T: rows in several groups, each row roughly a mix of its group's directions (one row in no group):
T (96 x 10):
[[  9 -15   9  13  -3  12  18  -2  20 -16]
 [  1  23 -16 -20   6  -2   0 -17  12   7]
 [ 11   7  -6 -14  22   6   2   4  24 -15]
 [  2   4   0  -1  -2  15  25  -4  28  -4]
 [ 10   9 -13 -22   2  -2 -10   8  -8  25]
 [ -1 -14  11  21   2 -13 -17 -10 -11 -16]
 [-14 -10   2   0  -3  -5 -34  -2   6 -11]
 [  3 -15  12  11  -3   5   6   1  19 -28]
 [-20 -17  -3  14 -18   3 -18  -4  -7  10]
 [ -2 -14  -4  -2   0  31   3  19  10   7]
 [  3  -2  10   6  -2 -20 -22   0 -22 -13]
 [  9   5  -6   7 -12   4   8  25 -16  20]
 [ -9  19 -16 -14   2 -12   7 -11   5  21]
 [  6  25 -20  -6  -8  -7   2  -8   5  19]
 [-10   5  -8 -27 -16   6  -7   2  17  11]
 [  2 -19   7  25   1   4  13   5  21  -1]
 [  9  13  -8 -12   7  13  28   1   6  13]
 [ -7 -21  10   4  -6   7 -12  21   6 -20]
 [ 12  -6  -6  12  13  24  11   7  19   7]
 [ -8 -10   4  11   0 -17 -26 -13  -3 -16]
 [  2 -20  12  20 -11   2 -19   6 -13  -7]
 [ 10   2 -10  -1  -6   5  30   2   5  22]
 [-12  -5  -1 -13 -11 -13 -19 -19 -19   0]
 [ -6   2  -3   3 -26   0 -24  -3 -18   3]
 [ -9 -17   5   0  -8   6 -31   3 -13  -8]
 [ 22   2  -6   5   1 -14  29  -5   4   7]
 [ 13   2   1  10   7 -18  -7  10 -29   6]
 [-29 -18  -4   6   8  -8  -4 -11  -3  15]
 [ 19  19  -3  -5  -4  -1  18  14   2  20]
 [ -1 -15  11  19 -11 -11   0  18 -20  -2]
 [  0   9 -18 -16   0  -3  14 -12  18  19]
 [ -4 -12  12  29  -6  -6   6   1   7 -19]
 [ -6 -14   9  16  -2 -10 -24  -1 -18 -10]
 [-15  -9  15   7 -20  -3 -10  -1  10 -22]
 [  1 -11  15   8 -16  23   2  17  12  -7]
 [ -7  -1  -7   3  13 -17  -3 -31  -9  -7]
 [ -8  13 -19 -20  -6  14 -13 -11   7  12]
 [  0   9  -7 -12  -1  11  19  24   7  17]
 [  8 -10  15  16   5  13  13  14  11 -19]
 [-15  12 -13 -17  13 -13  -5 -21  -1   8]
 [  0 -18  10  -6   4  26  -2  20  -2 -11]
 [  3 -23  13  15  -5  13   2   3  13 -19]
 [  3  -1 -10 -16  19  27 -10  -5   1  11]
 [ 12  -2 -10  17   7  -7  22   2 -12  19]
 [ -1  21 -12 -19   1  -5  15 -13  16   6]
 [ 15   7  -1  11 -21   8   9  12  13  20]
 [ -7  -6 -10  -7   0  27   5  14   9  21]
 [-17  -7 -17  -5   7   7   5  -5 -16  25]
 [  0  17 -15 -20  14   2  15   1  -4  18]
 [-14   8  -1  -8  -8 -17 -10 -10 -18  22]
 [ 12   2  -2  13  15 -17   2  -8 -28   1]
 [  3   8  22  -4  11  13 -11 -24  11  -5]
 [  2 -18  17  14  -4   9  -5  13  -1 -24]
 [ 11  17 -13  -1   5  -7  17  16 -12  19]
 [-12  -4  12  10  -9 -19 -20   3  -6 -20]
 [  1  22 -22 -21   4   7  -3 -10   8   8]
 [  0 -15   9  12  12   4 -27  -1  -5 -17]
 [ -4 -21   2  10   3  16  -2  23 -16  -9]
 [-18  14 -13  -9  10  -6 -10  -1  -1  26]
 [ -2  18  -1  -6  -7 -24 -12 -19 -14  -1]
 [  3  -4   3 -10 -20  16  21  20   7  -1]
 [  5   6   6  16   1 -14  31  -2 -12  -5]
 [ -8  13 -14 -12  14 -17  -6 -18  16  -3]
 [  7   2   7  17   2 -22  -4 -17 -18 -10]
 [ -1  -9  13   6 -27  -7  -6  -5  15 -17]
 [ -3   2  10  -5 -12 -13 -16 -13  15 -24]
 [  6 -12  16  17 -12 -10  10   8  -5 -23]
 [  3 -19  17  22  -3   0   0  15  -7 -17]
 [  0   5  -1 -13  -8  21  21  17  15   4]
 [-23 -10 -10 -13   4  14 -10 -12  12  14]
 [ 12  16   0  -9  -7 -14  18  18 -18   2]
 [  2   5 -15  -4  -7 -14  18  -1  -2  29]
 [ -7  -6  -1 -14  -9  19 -18   5  25   0]
 [-17 -24   0   3 -18  13  -4   6  16   3]
 [ -7  14 -10 -19  -5  17  11   2  10  20]
 [-24  -3  -2 -11  -1  -9 -15 -13 -16  15]
 [-17   4 -10  -8  -4 -10 -14  -5 -26  14]
 [ -1  -7  11  15 -18  -9  -1  15 -21  15]
 [ 17   3   0   4   3  19  27  12   5  10]
 [ 12  16 -11  -4  11 -28   7  -7  -9   8]
 [  3  10 -17 -20  11  22   0  -1  17  -4]
 [  0  12 -12 -24   3  18  -3  -9  19   6]
 [  5  -7  10  -5 -17  25 -15   1  12 -15]
 [ 11  -1 -15  -7  -4   0  21 -16  18  17]
 [  2  17 -14 -22  12   2   5  -2  20   9]
 [ 12 -19  11  29   1  -6  10   7  -6  -5]
 [  1   5  -7 -10  12   9   9 -14  32   1]
 [  9   9 -11  -8   4  10  29  -1  12  16]
 [  5  11  -8 -22 -17  -6  10  -1  20  13]
 [-17  -8   6 -22  -3  14 -22  -9  -5  -4]
 [-15 -13   2 -11 -20  24  -8  11   7   0]
 [  2  -5   3  -6  -4  -3 -31  -9  18 -14]
 [ -7  -9  -9   7  10 -15 -15 -26  13   3]
 [ -7   9  -3  -2  -6 -17   6  -2  -9  33]
 [ 11   5 -11  -9   0  28   7  12  18   4]
 [  1  20  -8  -2   3  -5  25 -14   7  18]]
which group is each row in? (one row of each group first):
[ 13  13 -11  -8  -7  19   2  -3  27   2]  (15)
[ -7 -15   3  -1 -24   6  -4  22 -15   8]  (91)
[  0  16 -17 -13  10 -10  20 -14   8  11]  (24)

[ -3 -12  -5 -17 -11  24 -10  18   3   8]  (91)
[  6 -17  11  16   5 -10 -18  -1  -8 -22]  (91)
[-10   8   2  -5   6  -9 -31  -4 -19  -7]  (91)
[  8  -2   5 -16   5  24 -17   6   2 -20]  (91)
[  1   8 -13 -15   4   5   6  16 -12  28]  (24)
[ -4   6  -6   0  12 -25  -5 -24 -13  -6]  (24)
[ -4  15 -10 -18   1  16  13  -4  19  13]  (91)
[ -1  -4  10  14  13 -16 -16  -4  -2 -26]  (91)
[  2 -13  12  16   1 -12 -13  16 -17 -16]  (91)
